[[ 19.1  20.4  -0.7  21.8 -18.8 -40.0  -8.1 -24.0  38.8   6.1 -22.5 -41.3
   35.2  41.9 -10.8  46.9]
 [  8.2  19.3  -7.7  22.3 -24.3 -24.5   1.3 -15.0  26.6  -0.5 -25.3 -40.8
   47.7  42.6 -16.1  38.4]
 [ 18.1  16.8  -3.2  19.2 -23.1 -28.0  -9.5 -15.0  32.5   1.7 -25.2 -36.3
   46.7  41.3 -16.8  44.6]]
The entry just left of 46.9 -> -10.8
The entry just left of 1.3 is -24.5
Which number is the entry just left of -8.1?
Answer: -40.0
Which number is the entry just right of 6.1?
Answer: -22.5
Which number is the entry just right of -8.1?
Answer: -24.0
Which number is the entry just left of -9.5?
Answer: -28.0
The entry just right of the largest entry -> 42.6
Which number is the entry just left of 44.6?
Answer: -16.8
Which number is the entry just right of -10.8?
Answer: 46.9
The entry just left of 19.3 -> 8.2
The entry just left of -16.8: 41.3
The entry just right of 32.5 -> 1.7
The smallest entry is -41.3

Read these off the row that follows.
1) Which number is the entry just left of 8?
2) Which number is the entry just right of the smallest entry?
3) Which number is the last entry?
[1 8 5 6 4 5 4 2 4 2]
1) 1
2) 8
3) 2

B = ((-3.2, -22.5, -22.9, -18.3, -28.5, -21.2, -12.8, -18.7, 7.6, -23.4, 2.6, -26.6), (-12.7, 5.6, 6.0, 1.4, 13.9, 5.6, -2.4, 5.0, -22.2, 9.3, -17.3, 10.4), (-5.5, 13.6, 12.1, 10.4, 3.5, -4.8, -9.5, -23.6, 7.7, 6.7, -15.1, 0.3), (-10.8, 4.4, 6.6, 9.2, 6.9, 1.7, 0.1, -21.1, 3.7, 7.2, -10.9, 2.1), (-12.2, -16.8, -22.3, -20.1, 6.8, 4.5, -5.9, -16.2, 2.9, -4.2, -3.4, 7.0), (-12.4, -16.0, -21.4, -22.4, 15.1, 11.3, -1.2, -8.0, -27.1, -1.2, -3.8, 16.7), (-1.2, -16.2, -19.1, -18.5, -12.6, -11.8, -12.8, 5.1, -9.6, -15.4, -17.1, -10.9))
The entry just left of the largest entry: -3.8
Report the entry just left of 7.0.
A: -3.4
Report the maximum.
A: 16.7
Report the entry just right of -22.2.
A: 9.3
The entry just right of -17.3 is 10.4
Report the entry just right of 5.0.
A: -22.2
The entry just right of -2.4 -> 5.0
The smallest entry -> -28.5
Report the entry just left of -19.1.
A: -16.2

X =
[[  0.0   0.0 -12.6 -11.9  14.0   7.6   7.2   3.2   0.0   1.3   0.0   6.6
   -4.7]
 [ 29.4   0.0   1.5 -19.2  14.8  -0.5   0.0  15.8   2.4   8.0 -12.1 -16.8
    0.0]
 [  0.0 -19.3   0.0  29.3  27.1 -18.0 -42.1  21.6 -36.0  -7.0   0.0  16.7
  -13.1]
 [-19.0   6.6   0.0   0.0  41.1  -4.9 -34.4  58.9   0.0 -11.3   4.2  14.9
  -12.4]
 [-28.4  -1.0  -4.0  17.6  48.8 -11.1 -30.6  58.2 -34.7  -5.3  -0.3  23.9
  -12.2]
 [ 24.8 -37.6 -31.2  -5.7   6.6  40.5   0.0   8.3  26.0   0.0 -22.3  25.5
   12.5]
 [ 13.0 -25.0 -29.3  -0.5  13.4   0.0  -0.7   7.8  23.8 -16.2 -28.7  20.4
    4.4]
 [  5.8 -22.3  -7.7  19.4  24.5 -14.0   0.0  14.3 -26.3  -8.5   0.9  13.8
   -8.4]]
The entry just right of 14.0 is 7.6
What is the entry just left of -4.0?
A: -1.0
What is the first entry in reading order?
A: 0.0
What is the second largest entry?
A: 58.2
What is the entry just right of the smallest entry?
A: 21.6
What is the smallest entry?
A: -42.1
What is the 3rd smallest entry?
A: -36.0
What is the 3rd entry in reading order?
A: -12.6
The entry just right of the largest entry: 0.0
The 4th entry in reading order is -11.9
The entry just right of 13.0 -> -25.0
The entry just left of the smallest entry -> -18.0
The entry just left of 8.3 -> 0.0
What is the entry just right of -1.0?
A: -4.0
The entry just left of -28.7: -16.2

Read these off the table that follows.
1) Report the entry just left of -4.5.
2) Report the maximum.
3) Report the entry just right of the centre entry.
4) Report the entry just right of -4.4.
5) Report the 3rd largest entry.
6) Report the entry just left of the centre entry.
[[ -5.7   5.2   4.9  -3.2  -2.0   6.8  -9.2  -6.3 -12.8   8.9 -33.5  -3.9
  -10.1   5.0  -8.7]
 [ -1.9  -4.0  -3.7   0.0  -4.3  -1.2  -0.7   3.1  -1.6  -7.7  32.9  -3.8
   -0.3   0.7   2.6]
 [ -4.6  -4.4  -6.6  -9.5 -19.9  -2.5   0.3   9.3 -35.7 -18.8 -20.1 -12.1
    5.6   2.8   1.0]
 [  3.8   2.2  -3.1 -18.7 -22.3   1.0  -1.2  -5.3 -35.9  -3.2   1.2  -7.2
    0.6  -2.6  -2.7]
 [ -1.8  -2.0   3.5   8.9   3.9   4.1   0.5  -5.5   2.8  10.0  12.2  -4.0
   11.0  -1.8  -1.6]
 [  4.7   1.5   1.4 -13.5 -12.8  -1.7  10.2   0.0 -25.6  -1.2  29.0  -4.5
    5.3  -5.8   3.8]
 [  1.6  12.9  19.0  28.0  39.1  16.4 -10.9 -17.3  47.9   2.3   3.9 -24.0
  -23.1   6.1 -17.8]
 [ -1.6  -2.6  -3.5   1.1   3.1  -3.3  -2.4  -2.2   6.8 -15.4  -6.5 -10.5
   -6.1  -1.4   0.9]
 [  7.6  15.2   6.4  -9.0 -10.1   3.7   4.4  -6.0 -14.3  23.5 -29.9  10.2
   -2.1   2.8  -3.3]]
1) 29.0
2) 47.9
3) 2.8
4) -6.6
5) 32.9
6) 0.5
